In the rows, 128 means zero.
One turn sends every row of this set to another row. A few are shown first. Where does it send the rows asked after them?
K_778: [ 94 140 104 142  85  96  89 142 104 146 153 102 149 145 116 118 130 149
 133 142 136 105 140 140 148 164 133  89 127 141 128 108 154 119 133 130
 116 106 108 140 121 146 126 115 142 137]
K_489: [101 148  97 139  90  99  98 146  98 143 146 101 153 151 110 121 131 152
 127 144 135 105 137 142 142 162 141  90 130 136 123 103 163 112 133 125
 116 108 105 137 114 148 117 112 136 125]
K_558: [129 169 116 135 131 102 124 142 146 129 151 134 131 120 111 149 100 155
 147 146 122  97 123 156 138 142 126 159 145 131 113 130 125 107 132 115
 110 135 130 150 121 169 133 139 124 124]
K_298: [131 168 101 150 105 115 123 142 149 129 153 132 140 133 111 143  99 144
 143 145 117  95 126 155 131 143 121 159 145 141 113 126 117 103 138 119
 106 139 130 145 114 159 137 150 117 130]
K_267: [139 166  99 137 113 115 126 128 153 126 150 140 136 134 114 142 113 148
 154 143 129 101 115 159 141 135 116 165 139 140 116 128 117 111 141 128
 114 133 128 140 116 158 142 148 119 121]
K_228: [102 103 104 140  95 152 145 142  80 155 127  93 141 138 133 142 104 128
 105 111 145 146  84 128 127 138 156 119 155 100 127 128 118 106 139  95
 113 134 111 162 130 131 122 126 146  94]
K_341: [ 81  92 113 147  96 122 139 150 121 147 152 117 141 135 129 149 110 128
  99 134 131 117 114 153  99 117 114 101 141 112 167 141 108 143 124 134
 120 145 141 117 113 118 115  99 174 141]
K_88: [118 121 154 120 114 114 110 135 131  99 111 101 120 127 112 120 116 117
 119 146 137 120 102 123 126 168 102 136 111  87 131 131 123 155 116 137
 111  85 147 136 116 131  99 122 137 157]
K_744: [123 122 158 121 130 117 110 137 127  94 109 102 113 127 121 120 115 129
 119 137 129 115  98 126 124 169 102 138 116  93 129 130 122 152 118 138
 117  92 156 139 120 134 109 129 135 154]
K_507: [103  98 102 132 110 143 140 134  73 160 121  94 153 136 133 149  95 132
 122 119 132 136  88 138 132 139 157 132 161  98 121 140 111  99 138  91
 125 119 119 151 134 127 132 137 150 104]
K_304: [113 112 126 125 101 119 133 119 127 109  94 143 114 123 129 150 145 127
  91 119 141 111 123 110 135 114 152 128 127  98 141 133 129 111 100 163
 158 115 117 130 120 106 122 130 102 122]
K_731: [ 81  93 104 145  93 124 141 145 120 145 160 131 132 131 129 145 113 116
 100 135 140 115 113 149  95 112 121 100 138 111 161 142 104 142 128 125
 128 145 142 121 113 112 125 102 171 134]
K_436: [ 99  88 108 133 105 145 141 130  81 160 110  97 143 137 139 134  86 122
 114 122 139 140  91 125 132 138 148 125 156  99 120 133 113 100 139  91
 123 135 122 151 128 125 125 123 154  95]
K_835: [109 105 138 128 106 102 136 125 132 101  97 149 114 132 116 146 151 138
 101 123 134 112 119 103 137 124 148 131 115 105 134 126 127 110  93 155
 151 117 121 129 120 102 129 122  99 124]
K_179: [ 96 118 142 123  98 123 139 111 146 109  98 149 122 131 120 143 144 133
 104 123 136 106 117 113 131 119 148 119 117  95 132 130 124 120  98 154
 156 120 137 123 119  99 137 129  99 120]

K_341 turns into K_88
K_228 turns into K_179
And these:
K_436 turns into K_835
K_744 turns into K_489
K_267 turns into K_507

